Z: rows in 3 groups, each row roughly a mix of its group's directions
Z (122 x 11)
[[-36   0  -2 -18 -19   6   2   4  14  -1 -25]
 [-29  -5   6 -31   0 -12  23   9   9 -10  -6]
 [-29 -14   7 -25  -6  18  -8 -18  -9   9  15]
 [ -1   0 -12   4  22  -7  18  28  19 -10 -24]
 [ 24   9  -9   2 -23   5 -32 -16 -12  -7  -6]
 [-25   2   2 -16  16  -4  39  -4   6   4  11]
 [  9  10   6 -30 -21  -1 -12  -6 -30 -11   5]
 [  8  -5  16 -29  10  16   1   9   2 -29 -18]
 [ 10 -19 -18 -26   9  -9 -20   6 -18 -17 -12]
 [ 17  -5  -7  26  -8  15  10  18  17  -5  27]
 [  1  17  28  -1  19 -16  26  -2  15  17  -1]
 [-35 -32   2 -11   7 -12   7  10  -4   8   4]
 [-13 -22   4   1  -7  33  13   5   1   1  29]
 [  4  18  -2  10 -12 -37 -28   5 -10   2   6]
 [ 12  16   5  26 -11   0  30  13 -20  -7  11]
 [  8  -9  19 -12   0  -2 -37 -17 -13  17  -7]
 [ 25   6   2  -5  23  -9   4   8   8   5 -37]
 [ 13 -11   8  13  27  -1  24 -12  12 -13  23]
 [-32 -22   2 -11  16   4   6  18  -9   3 -22]
 [ 33   3 -27  16  -3 -17  -3  13   3  -9 -15]
 [-31  11 -13 -17  -4   0 -27 -14  10   3 -15]
 [-25  -8  23 -12   6 -21 -16   4  23   0 -14]
 [ 20  12  -3  22  12  -9  25  16  20 -18  -5]
 [-41  -9  -3  -1  -7  18  -7  -1  12  -7 -21]
 [-23 -11   6 -24 -14  -4 -13   7   5 -12 -31]
 [ 29  -9  13 -13   9  28  17  -7  -5 -17   9]
 [-28  -3  29 -15   4 -18 -11   1  12  -1 -20]
 [ 13   6 -12  -4   9  -1 -26  -7 -24  30  16]
 [-30 -19  19   4   0 -12   8   4  29   8   7]
 [ 36  -9  15   3  -6  -6 -20   0 -25   2 -13]
 [-19 -16  -1 -21  17  23   6  29  -3  -5  -8]
 [-18  -3  -5 -22  10  20  19  15  18  -5 -25]
 [-16 -29  16  -1   5   3  27   4  23 -11   8]
 [-18 -22  -5   6  13   5  32  11  11   6  23]
 [  2  21 -28  23  -7   4 -20  14   3   9 -18]
 [-19 -36  -3   1   0   5  23  10  12  -2  20]
 [ 18 -21   3   3  11  -3   2  19  12 -20  32]
 [-15  -4   2  11   8 -12  35   9  14   0  28]
 [ -2  -3   6 -30   6 -30  -4   3   8  -6 -29]
 [  5  28 -29  21 -16 -15   4  -4 -13   7   8]
 [ 29  10 -32  23  -4   8  -6  -7 -15   2  -2]
 [ 25  -6  -4   0  14 -23 -32   5  13 -14  -5]
 [  9  19   8   2 -27 -23 -20 -20   1   7  16]
 [ 14 -25   8 -20  24 -18   1   4  22  -3 -11]
 [ 15   7 -12 -16 -13   3 -34  -1 -27   8   3]
 [  2  -8  11 -44  -3 -24  -7   6  -7  -7   2]
 [-27  -1  -9 -14   0  20   0  14   8  12 -32]
 [ 30  -3  -2  14 -27   4  -5   8 -26 -10   9]
 [ -6 -19 -12 -15  11 -12  18   4   7 -24  29]
 [ -2 -17   2 -41  14   8 -11 -18  -5   1 -11]
 [ 36  -7  10  -5   6   8  15 -24  -8 -15  14]
 [-19 -28  11 -12   7   2  22  18  15 -19   0]
 [ -5  24  13   7  18  27  11   4 -15  18 -16]
 [ 28   4   2 -23  -5 -24 -22   5 -10  -3  17]
 [ 21   7  -5   1 -31   4 -25  -9 -17 -17  10]
 [-11  -4  14 -10 -27 -15   1  -2   6 -32 -21]
 [  9   0 -17  21 -11   1 -18  -5   5  29  26]
 [-12   9  17 -15   2 -28 -21 -19  -6  14  17]
 [ 25  -1 -20  -3   3 -19 -18  14  -8   0 -29]
 [ 26  15  -8 -10  -3 -20 -31  -2  -8   0  19]
 [ -8  10  -5  21 -19  30  18  -1  14  16 -11]
 [ 14  -8   3  13   2  -2 -33 -20 -13  21 -17]
 [  9 -13  10 -21 -17  -3 -12  19 -16 -18  26]
 [ 17   8  -2  17  23 -17   9 -10  12   9 -31]
 [ -4   3   2  43  21  -8   5  -5  15   3  14]
 [  1 -26  18  -6   8   6 -14   1 -29 -19  18]
 [ -6  23 -15  18  11 -37   2  -6  10  10   2]
 [  0  28  -1   9  -3 -15  -1   1  16  27 -27]
 [ 36 -10   4  22  26  -8 -12  -5  -3  -2   4]
 [ 16  16 -16  30  -3 -10  -4  18  21 -16   3]
 [-10 -19  23 -26  21   9  10   6  -4 -14 -17]
 [-28   1 -11  10  -5  15  28   5  25  -1  11]
 [ -3 -12  14  -9  27  11  30  19   6 -17  -4]
 [  9  -6   1 -33  -5  -3 -19  -7 -32   3  14]
 [ -4  -5  23 -39  13  12  -7   8 -11 -10 -11]
 [  0  -9  22 -36   6  -6 -13 -12 -24   4   6]
 [-27  27 -11   2  -4  11  19 -17  -7  19  10]
 [ 13  19  -8   0  24   5  -2  -9 -32  23   3]
 [ 27  14   8  26  14   5   4 -23  17   6  -9]
 [  7   3 -13  15   0  25  22   1 -15  19  27]
 [-27 -23   7   5  12  25   7 -12   6   5 -21]
 [ 18  -3 -15  15  21   4  -2  -8  35  16   6]
 [ 19  18 -14  13 -10   4 -36 -12  -4  13   2]
 [  2   0   0 -16  13 -30  -1  28  -8  12 -24]
 [-18  17 -10  22 -10  23   4  -5 -15   0  27]
 [  5 -19 -20  34  -3  -9   4  18 -15  15   7]
 [ -7 -17  -1   8  19  10  29   4  10  14  28]
 [ -3  -2  -5  18 -30  16  10  28  15 -14   3]
 [ 10  14  10 -31  -2 -30   4  -5 -21   7  -8]
 [ -4  -8  17 -21  -5  20  34  17  -6 -12   7]
 [ 20  19 -14 -22  -7 -27 -12   6  17   5  12]
 [ -4   4  12  26  13  10  31  -8  19  17   6]
 [ 10 -11 -13  20  28 -21  11 -14  17   9  12]
 [ 32   0 -14  25   0 -11   6  18  -1 -23   0]
 [-24   0  -8  27  -4   1  24  16  23  -4  -9]
 [-33  -4  -4 -15 -17  31   1   2   5 -14   7]
 [ 32 -15 -11   0  -9   9  -9  -2  11 -32 -10]
 [ -4 -12  22 -13  19  13  26   7  23 -12  11]
 [ 14  25  25  16  -6 -24 -12 -10  -7   7  12]
 [ 15 -30  12  -5  10  10  23  -9  13 -13  20]
 [-14  -2   0 -32  13   2  -9   7   2  11 -34]
 [  1   5  30   4 -10 -19  17 -22  18 -18  -2]
 [-14  20 -18   8 -18   0 -18   1  21   1 -27]
 [  5   2   7  36  15  10   8  -8 -30  -8   9]
 [ -7 -27  32 -24  15   6  -1  -5   6   5  10]
 [ -2  -7  22  17  26  23  22 -14   9   8   3]
 [ 16  24   0  29  -5  -7   0  10   8  16 -27]
 [  5 -32   7   6   0  -8   9 -11  27  -3  27]
 [ 32  16   1   9 -27  -7 -10   5 -12  12 -18]
 [-15   2 -10  15  21 -19   1  -5  19  32 -10]
 [ 18   7 -10   8   3  -6  17  33   8 -20 -21]
 [-20 -15  -4  19 -10  18  -6  20  18 -26  -4]
 [ -9  25  18  30   5 -11  -6   3   5  25 -11]
 [  1  -3  13   7  22  10 -17  -9  -3  40   7]
 [ 28 -19   9 -20   1 -21  -4  18  17  -7  -8]
 [ -2 -11  34 -27  -1   0 -14 -13  -4  12  18]
 [ 14   1  -1  10  19   7  29  -9   2  20  28]
 [ 26   2  -9  37  -4  13  -8   8   4  -3  19]
 [  6   9 -10  23 -10  -9 -17 -19   1  35  -6]
 [ 12   9 -10  38  -3 -12   9 -10  14  -4  24]
 [ 13  19   6  28  -6 -12  14  18   7 -23  14]
 [  7  11   6 -41  -4 -13 -17 -21   1  -2  -6]]

which group is each row in? (one row of each group first)
[-23  -6  18 -29   1   4  -5 -18  -5  -8  26] -> A
[-25   5 -12   6 -28  24   7  14  14  -4  14] -> B
[-18 -23  20 -11  18 -13  -8  -7   7  24  16] -> J

[-10  14   2  37   6 -19  -1  -7  12  23  10] -> A
[ 18 -22  16  13   4  20   2  -2 -26   2  21] -> B
[ -7 -21   6  -1 -21  -4  22   2  15 -34  -5] -> J
[-36  -5  -9   3  14  -3  11  27   9   3 -17] -> J
[-15   4   3 -35  12 -29  15   3   7  -7   0] -> B
[ 17   5  -9  -6 -17  -3 -45   2  -3  -3   9] -> B
[ 22 -16  10 -22  -1 -25 -11  18   8 -15 -13] -> B
[ 12  15  16  19   0  15  15 -29  18   0  15] -> A
[ 10  16  32  11 -10  -2  28  13  -8   4  11] -> A
[ 27  16  -5  26   4  -6   5   6 -12  -7  29] -> B
[-32  -3 -13   7  -1  29   9  13  17  -2 -13] -> A
